In the rows, 128 means zero.
One turn or mirror swaps these rows in pairs. Which row does each one swap with?
J_39: [101 119 140 136  98 147 111 141 122 129 158 113 117  85 138 116]
J_114: [109 117 132 155 112 152  98 137 115 107 103  99 141 123 159 115]
J_954: [ 94  95 133 164  92 150 104 143 124 121 124 126 146 116 128 141]
J_831: [113 133 173 166 109 125  99 126 145 149 121 110 108 125 157 112]
J_834: [ 84 126 114 140 114 140  96  92 119 141 118 119 147 131 138 117]
J_196: [ 99 133 156 166  94 154  98 133 137 151 163 119 114 107 139 126]
J_350: [ 92 133 153 164  92 140 101 126 131 146 163 125 109 103 136 131]
J_705: [ 88 132 112 129 110 145 100 105 113 144 131 116 115 144 136 124]
J_761: [107 139 142 159  98 140  78 129 131 166 112 109 143 147 145 121]
J_437: [112 135 167 176 104 117  99 131 133 142 120 107 110 125 160 109]
J_386: [107 146 144 122 115 137  81 117 116 127 137  85 106 130 123 116]
J_749: [ 92 132 163 169  89 147  96 116 140 161 148 115 114 114 140 133]
J_2: [105 130 162 165 125 131  90 106 128 140 110 114 120 154 137 138]
J_604: [ 90 129 117 128 114 143 101  97 117 138 119 121 141 129 133 111]
J_544: [105 129 146 147  97 142  86  99 129 129 114 119 152 107 143  96]
J_295: [104  98 129 162 105 153 105 138 126 127 124 132 152 116 133 143]
J_981: [ 91 132 120 128 111 133  99 103 117 150 137 110 104 145 130 123]
J_869: [115 127 138 119 124 113  91 137 123 131 129 121 139 110 108 117]
J_644: [109 113 141 156 115 152 108 138 115 113 109  96 138 125 160 104]
J_816: [114 132 162 137 112 150  80 121 119 113 119  83 132 109 131 113]
J_883: [106 112 137 145 118 148 113 146 115 100 115 113 128 109 154 115]
J_385: [ 97 106 128 163 107 126 117 149 122 145 134 133 118 133 137 149]
J_130: [108 131 169 171 106 118 104 139 139 152 123 105 104 124 153 119]
J_89: [111 145 152 123 117 138  81 118 120 127 136  87 115 124 121 110]
J_298: [ 92 110 127 158 112 125 117 149 123 155 132 134 110 134 141 145]
J_101: [110 112 150 135 135 118  96 113 126 127 112 125 129 146 115 127]
J_258: [102 131 151 164  82 150  96 125 136 155 155 110 112 101 142 131]
J_995: [100 119 134 132 101 140 112 146 117 124 148 113 114  83 139 117]
J_396: [105 117 143 141 133 121  94 110 123 127 110 119 126 154 118 132]
J_945: [102 129 162 161 107 124 110 147 136 148 127 112  94 131 158 128]
J_76: [107 114 134 156 119 154 112 135 114 102 111 103 136 113 156 112]
J_694: [ 93  97 131 151 104 156 110 150 121 129 130 123 147 118 127 143]
J_321: [106 141 145 134 105 117  77 128 138 166 128 106 146 115 121 117]
J_119: [115 132 148 119 112 109  87 135 131 146 127 122 140 112 112 115]
J_442: [103 111 131 161 105 159  98 138 118 120 121 121 160 109 130 137]
J_600: [109 146 142 132 102 110  82 132 134 163 125 115 135 122 117 117]

Swapped with J_119: J_705
Swapped with J_2: J_816
Swapped with J_386: J_101

One turn or mirror swaps these rows in pairs. Which row does each one swap with?
J_316: [137 131 119 148 115 123 132 125 120 134 100 144 122 109 108 107]
J_87: [117 126 127 116 125 128 130 163 114 105 121 148 124 112 109 136]
J_285: [129 155 111 120 116 141 122 121 124  96 114 143 141 131 125 129]
J_581: [127 139 155 144 128 152 143 126 147 148 131 136 137 103 148 115]
J_461: [147 125 126 146 130 127 114 138 166 148 136 126 142 139 126 120]
J_272: [136 153 119 143 146 142 134 139 128 140 130 139 123 127 151 159]
J_284: [118 121 147 117 127 131 128 104 117 129 144 130 133 118  99 148]
J_655: [133 128 109 123 124 141 122 119 130 134  95 116 139 120 161 141]
J_184: [121 112 125 122 132 132 112 114 148 128 138 174 131 123 117 130]
J_236: [134 150 132 131 158 137 126 112 119 133 119 105 128 125 121 126]
J_897: [145 134 143 135 138 140 142 122 113 125 153 113 133 103 138 140]
J_280: [126 108 127 126 123 127 122 106 136  94 124 140 158 128 128 135]
J_430: [145 157 145 126 149 151 136 139 123 140 124 153 120 112 127 126]
J_552: [118 121 134 130 134 128 131 148 143 128 116 125 130 125  83 120]
J_375: [ 99 134 128 124 119 144 123 143 138 132  95 139 136 117 157 149]
J_9: [107 126 111 117 155 131 142 146 144 137 129 133 106 117 117 140]
J_627: [126 123 131 130 129 131 151 149 147 138 149 102 146 127 116 125]
J_859: [119 113 119 117  98 128 101 129 119 138 125 135 154 119 130 146]
J_410: [143 133 125 117 101 143 102 142 128 122 114 132 162 126 136 119]
J_848: [126 128 131 120 142 135 121 115 142 121  87 161 140 123 122 114]
J_178: [138 131 123 166 154 133 131 136 135 134 141 142 119 139 122 137]
J_977: [122 126 133 144  88 135 121 125 120 148 130 145 126 120 110 123]
J_475: [151 133 130 105 106 129 113 125 150 132 129 138 147 101 142 141]
J_593: [134 122 138 124 138 137 129 134 117 140 139 111 133 128  92 111]
J_128: [105 105 149 137 132 112 132 117 116 144 124 155 129 132 132 132]
J_287: [126 124 143 129 151 125 116 154 134 130  96 110 143 109 141 132]
J_528: [141 132 124 132 126 116 146 149 146 130 137 150 136 116 161 118]
J_41: [145 141 140 118 136 101  98 136 148 134 115 141 134 116 143 130]
J_651: [142 141 129 130 112 138  97 158 127 141 111 130 142 107 136 140]
J_69: [124 124 113 164 110 131 126 118 127 127 101 147 132 111 141 122]
J_679: [104 118 143 132 118 135 127 106 131 130 117 103 145 112 141 145]
J_411: [120 128 117 122 137 145 154 132 122 119 134 131 115 149 110 146]
J_546: [128 130 111 115 125 129 134 134 142 107 161 131 129 122 128 153]
J_504: [114 145 161 128 116 117 144 138 129 123 121 143 120 119 107 118]
J_368: [151 144 136 154 142 132 115 146 134 135 114 145 137 146 126 134]
J_72: [118 120 104 131 123 140 115 141 160 136 136 139 133 123 160 125]
J_305: [124 126 115 117 129 123 109 133 115 130 133 134 134 127 168 155]
J_32: [103 121 108 140 129 127 147 109 137 121  95 143 128 124 121 131]
J_431: [146 140 129 118 116 134 130 125 158 115 133 120 161 108 147 134]
J_405: [ 91 113 136 141 122 148 135 127 126 150 140 136 116 129 127 128]
J_645: [ 98 117 128 128 132 124 164 128 131 116 130 116 126 133 130 119]
J_787: [121 121 163 118 125 133 144 118 143 136 135 127 134 125  97 137]
J_364: [100 108 133 116 139 137 153 141 134 133 112 136 143 128 111 113]
J_614: [134 129 122 106 133 142 116 157 119 149 125 146 144 112 154 140]

Swapped with J_787: J_475
Swapped with J_305: J_645
Swapped with J_552: J_651
Swapped with J_461: J_977

